128 stands for zero in the data rows.
In each game, the first row plays the second. By how much does the first row win? 15 means about a draw, 30 a big win and 0 a big loss. Wins can go round in a circle. Each row has two weighted sums of its numbers, A and B, taken from their middle values. A row wins by its A times the other's B, less its B times the other's A.
tensor([130,  87, 167, 102, 146, 162, 112, 142, 101, 141])
tensor([112, 161, 105, 113, 105, 130, 125, 125, 158, 109]) -> 25
tensor([ 90, 215,  47, 183,  93, 129, 165, 136, 175,  63])
tensor([124, 153, 103, 138, 122, 119, 133, 121, 146, 109]) -> 16
tensor([135, 120, 146, 125, 128, 140, 113, 130, 116, 151])
tensor([ 98, 194,  61, 199,  98,  99, 196, 115, 179,  76]) -> 13
tensor([110, 167,  96, 143, 125, 114, 150, 116, 157,  99])
tensor([119, 147, 123, 133, 126, 133, 114, 139, 138, 128]) -> 11
tensor([147, 110, 165,  77, 140, 132,  91, 118, 125, 153])
tensor([124, 142,  98, 172, 113,  98, 170, 128, 141, 109]) -> 17
tensor([129, 107, 135, 131, 153, 135, 129, 125, 106, 120])
tensor([109,  65, 131, 127, 142, 138, 149, 172, 103,  97]) -> 21
tensor([136, 102, 170,  87, 131, 148,  82, 120, 107, 159])
tensor([117, 130, 122, 123, 136, 121, 132, 131, 137, 114]) -> 18
tensor([133, 117, 138, 102, 115, 127, 108, 131, 137, 135])
tensor([130, 124, 149,  97, 125, 130, 104, 119, 136, 143]) -> 17
tensor([138, 151, 122, 161, 127, 149, 101, 125, 100, 161])
tensor([123, 165,  94, 167, 121, 126, 156, 129, 136, 124]) -> 8
tensor([158, 136,  96, 193, 128,  90, 141, 131,  98, 131])
tensor([135, 131, 121, 119, 127, 109, 156, 125, 147, 120]) -> 12
tensor([122, 122, 130, 120, 117, 139, 139, 123, 139, 124])
tensor([136, 136, 122, 136, 116, 134, 137, 135, 122, 132]) -> 17
tensor([143, 136,  99, 145,  97, 108, 154, 107, 148, 100])
tensor([135, 102, 163,  84, 126, 155,  99, 133, 108, 155]) -> 22
tensor([111, 125, 139, 118, 118, 136, 150, 114, 157, 118])
tensor([129, 121, 165,  88, 150, 137, 104, 117, 125, 154]) -> 8
tensor([111,  99, 145, 122, 159, 127, 159, 134, 123, 109])
tensor([161, 120, 138, 140, 144, 102, 125, 119, 108, 153]) -> 14
tensor([121, 176,  89, 179, 123, 108, 134, 128, 143, 119])
tensor([136, 103, 140, 112, 132, 132, 134, 125, 122, 119]) -> 16
tensor([109, 147, 121, 124, 116, 131, 138, 123, 156, 119])
tensor([153, 133, 123, 144, 118, 110, 118, 132, 114, 143]) -> 15
tensor([142, 121, 149, 143, 151, 149, 106, 133,  90, 161])
tensor([147,  92, 157, 100, 135, 142,  93, 143,  94, 143]) -> 21
tensor([124, 121, 132, 118, 141, 128, 119, 128, 131, 124])
tensor([134, 104, 129, 115, 132, 122, 141, 129, 127, 108]) -> 15
tensor([165, 116, 147, 167, 135, 111, 113, 135,  79, 175])
tensor([182, 136, 103, 217, 118, 107, 101, 168,  56, 190]) -> 18
tensor([123, 121, 134, 130, 122, 123, 113, 136, 130, 145])
tensor([115, 149, 133, 103, 111, 137, 118, 116, 151, 127]) -> 18
tensor([121, 127, 143, 111, 128, 131, 116, 122, 128, 140])
tensor([109, 158,  78, 160, 100, 108, 184, 117, 169,  83]) -> 22
tensor([105, 114, 100, 141, 112, 130, 164, 164, 137,  94])
tensor([146,  83, 131, 126, 112,  94, 164, 125, 140, 135]) -> 6
tensor([137, 139, 130, 140, 135, 131, 125, 121, 117, 145])
tensor([135, 118, 137,  97, 138, 116, 114, 128, 135, 129]) -> 14
tensor([114,  93, 116, 131, 127, 130, 141, 152, 127,  84])
tensor([128, 123, 143, 101, 133, 131, 116, 120, 128, 137]) -> 17
tensor([138,  44, 165, 105, 148, 105, 143, 146, 108, 136])
tensor([120, 128, 101, 163, 110, 106, 171, 123, 156, 107]) -> 19
tensor([129,  60, 151, 115, 161, 127, 153, 148,  99, 107])
tensor([115, 136, 116, 141, 132, 117, 133, 130, 132, 126]) -> 13
tensor([120, 145, 129, 140, 104, 147,  88, 146, 116, 143])
tensor([137, 124, 170,  80, 138, 149,  76, 122, 111, 155]) -> 21
tensor([122, 129, 128, 112, 135, 115, 125, 116, 146, 125])
tensor([113, 134, 115, 136, 131, 128, 146, 122, 145, 115]) -> 17
tensor([140, 141, 115, 168, 132, 114, 145, 128, 119, 144])
tensor([110, 141, 108, 136, 117, 132, 141, 136, 146, 105]) -> 17
tensor([127, 131, 131, 120, 116, 129, 115, 113, 140, 129])
tensor([175, 115, 135, 188, 137, 114, 100, 141,  53, 183]) -> 12
tensor([105, 152, 109, 139, 112, 146, 143, 128, 142, 111])
tensor([175, 114, 153, 152, 151, 119,  93, 141,  77, 188]) -> 12
tensor([135, 135, 106, 162, 116, 117, 145, 123, 126, 130])
tensor([120, 154, 146, 110, 141, 146,  99, 106, 131, 138]) -> 15
tensor([129, 113, 142, 106, 141, 117, 128, 122, 137, 135])
tensor([135, 133, 151, 100, 127, 141, 100, 125, 126, 141]) -> 13
tensor([116, 125, 129, 104, 114, 135, 119, 140, 134, 133])
tensor([130, 100, 137, 132, 129, 129, 129, 132, 118, 136]) -> 12
tensor([107, 158, 119, 117, 114, 135, 130, 129, 150, 120])
tensor([103, 132, 123, 130, 151, 146, 137, 137, 121, 102]) -> 9
tensor([150, 138, 128, 155, 146, 123, 119, 130,  95, 166])
tensor([122, 143, 128, 110,  99, 145, 103, 119, 145, 135]) -> 19
tensor([147, 119, 158,  91, 108, 150,  54, 138, 101, 162])
tensor([133, 113, 159, 109, 133, 156, 111, 114, 113, 143]) -> 2
tensor([146, 113, 168,  95, 144, 143,  91, 127, 120, 151])
tensor([148, 102, 158,  95, 129, 129, 112, 127, 110, 154]) -> 14
tensor([168, 144, 105, 199, 129, 102, 127, 136,  89, 161])
tensor([143, 153, 108, 162, 136, 102, 132, 132, 120, 141]) -> 15
tensor([121, 151, 112, 130, 131, 110, 140, 108, 151, 103])
tensor([111, 156, 115, 117, 112, 137, 115, 139, 146, 123]) -> 3
tensor([121, 158, 102, 140, 102, 117, 150, 124, 159, 110])
tensor([120, 137, 147, 110, 154, 125, 119, 120, 140, 138]) -> 13
tensor([137, 110, 155, 106, 129, 131, 104, 130, 113, 146])
tensor([147, 151, 118, 164, 123, 133, 111, 135, 102, 146]) -> 11
tensor([122,  88, 135, 125, 142, 140, 141, 152,  92, 103])
tensor([136, 125, 161, 102, 136, 145, 106, 110, 124, 151]) -> 11
tensor([139, 124, 149, 126, 147, 142, 101, 126, 103, 161])
tensor([153, 107, 147, 108, 155, 130, 113, 124, 119, 130]) -> 7
tensor([133, 119, 150,  98, 120, 143, 104, 117, 135, 151])
tensor([137, 110, 154, 120, 139, 147, 104, 126, 107, 140]) -> 14
tensor([140, 134, 151,  98, 144, 136,  99, 114, 126, 142])
tensor([130, 135, 123, 116, 115, 120, 137, 117, 155, 115]) -> 15
tensor([133,  90, 151, 107, 135, 130, 110, 143, 105, 136])
tensor([126, 143, 127, 116, 154, 118, 135, 122, 141, 115]) -> 17
tensor([143, 116, 150,  99, 138, 126, 130, 115, 136, 134])
tensor([ 97, 109,  91, 163, 133, 121, 184, 157, 136,  66]) -> 25
tensor([133, 126, 143,  93, 141, 133, 118, 127, 130, 135])
tensor([128, 155,  81, 188, 113, 103, 169, 128, 146, 105]) -> 15
tensor([145, 106, 142, 122, 144, 109, 136, 115, 125, 134])
tensor([126, 123, 140, 110, 151, 126, 133, 128, 138, 142]) -> 15
tensor([123, 123, 161,  91, 130, 161,  87, 135, 115, 158])
tensor([131, 114, 139, 120, 126, 128, 120, 124, 130, 129]) -> 16
tensor([ 99,  94, 108, 131, 135, 134, 157, 171, 118,  83])
tensor([114, 157, 111, 115, 128, 132, 129, 125, 156, 113]) -> 18
tensor([119, 134, 126, 114, 124, 127, 119, 120, 142, 114])
tensor([185, 113, 137, 165, 139, 107,  99, 149,  71, 178]) -> 12
tensor([113, 130, 135, 126, 121, 154, 116, 133, 132, 140])
tensor([111, 113, 144, 112, 115, 153, 120, 130, 129, 147]) -> 18
tensor([191, 106, 149, 166, 144, 110,  61, 156,  41, 208])
tensor([134,  98, 164, 103, 143, 137, 110, 119, 112, 153]) -> 17
tensor([128, 135, 141, 107, 123, 144, 105, 120, 131, 138])
tensor([157, 140, 125, 161, 142, 124, 109, 152,  86, 170]) -> 12
tensor([138, 113, 158, 102, 122, 126, 119, 119, 126, 150])
tensor([109, 119, 124, 120,  88, 129, 137, 130, 155, 126]) -> 9
tensor([116, 139, 144, 100, 124, 159,  96, 134, 122, 143])
tensor([131, 127, 158,  93, 141, 135, 101, 132, 125, 139]) -> 22
tensor([126, 105, 150,  97, 128, 136, 103, 142, 117, 137])
tensor([124, 121, 135, 113, 115, 129, 124, 126, 132, 137]) -> 18
tensor([151, 132, 131, 154, 154, 103, 116, 138,  99, 159])
tensor([133, 158, 103, 143, 108, 124, 129, 124, 139, 108]) -> 15
tensor([122, 141, 131, 130, 128, 136, 124, 122, 131, 129])
tensor([179, 146,  96, 218, 137,  89, 114, 152,  76, 174]) -> 15
tensor([121,  99, 125, 134, 141, 119, 136, 139, 116, 121])
tensor([135, 138, 114, 144, 133, 105, 153, 135, 137, 120]) -> 15
tensor([147, 141, 136, 136, 126, 145, 107, 120,  98, 154])
tensor([128,  87, 141, 114, 125, 140, 141, 134, 111, 105]) -> 9
tensor([103, 166, 113, 126, 130, 138, 139, 117, 160, 106])
tensor([160, 109, 149, 135, 154, 123, 115, 129,  86, 155]) -> 16
tensor([116, 149, 109, 141, 114, 127, 145, 123, 144, 121])
tensor([109, 138, 126, 115, 121, 128, 137, 124, 144, 123]) -> 15
tensor([140, 121, 131, 132, 133, 127, 140, 122, 137, 129])
tensor([106, 112, 131, 136, 126, 133, 156, 124, 129, 109]) -> 10
tensor([127, 126, 104, 128, 136,  93, 170, 119, 157, 100])
tensor([111, 157, 103, 146, 125, 115, 154, 108, 162, 103]) -> 12
tensor([117, 102, 134, 128, 135, 129, 145, 130, 129, 111])
tensor([131, 157, 110, 140, 121, 126, 129, 127, 120, 124]) -> 16
tensor([112, 125, 110, 132, 134, 120, 163, 123, 152,  94])
tensor([111, 134, 107, 141, 132, 138, 152, 138, 134,  96]) -> 23
tensor([132, 124, 130, 135, 135, 125, 135, 119, 122, 142])
tensor([113, 147, 114, 132, 103, 137, 132, 124, 150, 111]) -> 15
tensor([116, 143, 118, 127, 105, 133, 131, 131, 139, 120])
tensor([111, 152, 122, 119, 127, 127, 137, 112, 150, 123]) -> 19
tensor([137, 121, 126, 129, 138, 102, 124, 127, 132, 127])
tensor([148, 118, 135, 128, 131, 125, 124, 122, 118, 141]) -> 20
